Each row has a name. After each piece below comes the name of the row it's from, unless a question asks for something else. Each question is about the rows just above it. Places in a row count from 0.

kot: [154 158  94 169  98]
paz: [148 106 165 139 115]
didun: [100 119 165  97 184]
vumos: [160  94 172 103 167]
fug: [148 103 152 133 175]
mot: [148 152 133 103 115]
Nofel: [149 132  94 169  89]
[ 97 184] begins in row and place : didun, 3
Row and place where [172 103 167] starts: : vumos, 2
Where do [148 103 152 133 175] appear? : fug
Row and place where [148 152 133 103] starts: : mot, 0
How many entries does [154 158  94] have? : 3
Row and place where [160  94] starts: : vumos, 0
Where does [169  89] start? Give its row and place. : Nofel, 3

tetem: [147 171 169 175 106 149 168 145 113 155 182 116 146]
mudi: [144 168 167 171 101 149 167 144 107 154 177 110 143]
mopiv: [102  91  83  89 142  99  87 105 147  93  85 147  98]
kopaf: [150 158 169 164 108 155 167 148 108 156 167 107 154]
Lolat: [122  91  93  95 154 115  94 118 160 103  87 155 123]
pov: [149 177 172 182 103 153 173 148 113 157 188 116 148]
Kobez: [124 101 105 100 153 114 105 144 107 112  95 142 126]
zov: [104 102  93  96 137 109  97 110 133 106  91 134 102]
gumif: [168 171 167 144 167 144 149 101 130 131 125 129 134]
Gafa: [116 108 112 110 126 128 116 120 123 119 102 123 115]
[144 168 167 171 101 149 167 144] begins in row and place : mudi, 0
asked: [144 168 167 171 101 149 167 144 107 154 177 110 143] : mudi
Where does [154 115  94 118 160] start? Give its row and place. : Lolat, 4
Row and place where [133 106] starts: : zov, 8

bunas: [127 138 109 155 144 149 119 100 134 149]
feku: [127 138 126 118 131 133 143 133 117 133]
zolid: [127 138 126 131 131 133 135 133 117 133]
zafa: [127 136 126 131 162 133  91 133 117 133]
sot: [135 138 126 131 131 133 135 133 117 133]
kipo: [127 138 126 131 122 133 135 133 117 133]
zad: [127 130 137  99 131 110 135 150 117 110]
bufu: [127 158 123 108 171 133 135 133  74 133]
Count the entries of [127 130 137  99]: : 4
How many entries does [127 138 109 155 144 149 119] have? : 7
Number of entries in [127 138 126]: : 3
How many entries does [127 138 126 131 131 133 135 133 117] have? : 9

vufos: [141 126 136 175 136 118 123 129 120 140 113 125 134 117 117  78 112 140
 153 139 150 124 122 113 114 117 132 124 131 134 153 109 127 109 141 129
 100 156 154 156 137  79 149 155 129 109  98 125]
reto: [141 126 136 175 136 118 123 129 120 140 113 125 134 117 117  78 112 140
 153 139 150 124 122 113 114 117 132 124 131 134 153 109 127 109 141 129
 100 156 154 156 137  79 149 155 129 109  98 145]
zuz: [162 115 112 118 125 143 128 128 141 172 154 132 128 126 127 134 144 120
 112  95 130 111 147 115  82 139 160 148 130 179 134 131 102 116  95 131
 117 140 129 108 124 129 126 120 102 133 116 114]
fareb: [136 175 136 117 123 138 110 130 128 141 136 105 137 119 122 113 144 143
 110 122 140 125 137  98  80 118 153 148 130 151 125 117 132 132 112 132
 106 161 168 155 135  85 126 112 121 123 136 108]
Lepi: [121 139 149 163 134 124 154 133 117 153 110 148 127 126 127  97 107 124
 159 141 152 125 128 122 129 127 141 107 128 133 162 129 122  94 138 131
 140 130 108 123 119  99 147 165 128 120  89 163]
Row and place where [148 130 179 134 131 102] starts: : zuz, 27
Number of entries in [141 126 136 175 136 118 123 129 120 140 113 125 134 117 117  78 112 140
 153 139 150 124 122 113 114 117 132 124 131 134 153 109 127 109 141 129
 100 156 154 156 137  79 149 155 129 109  98 125]: : 48
asked: [141 126 136 175 136 118 123 129 120 140 113 125 134 117 117  78 112 140
 153 139 150 124 122 113 114 117 132 124 131 134 153 109 127 109 141 129
 100 156 154 156 137  79 149 155 129 109  98 125] : vufos
How many entries does [162 115 112 118 125 143 128 128 141 172 154 132 128 126 127 134 144 120
 112  95 130 111 147 115  82 139 160 148 130 179 134 131] have? : 32
How many entries does [141 126 136 175 136 118 123 129 120 140 113 125 134 117 117  78 112 140
 153 139 150 124 122 113 114 117 132 124 131 134 153 109 127 109 141 129
 100 156] have? : 38

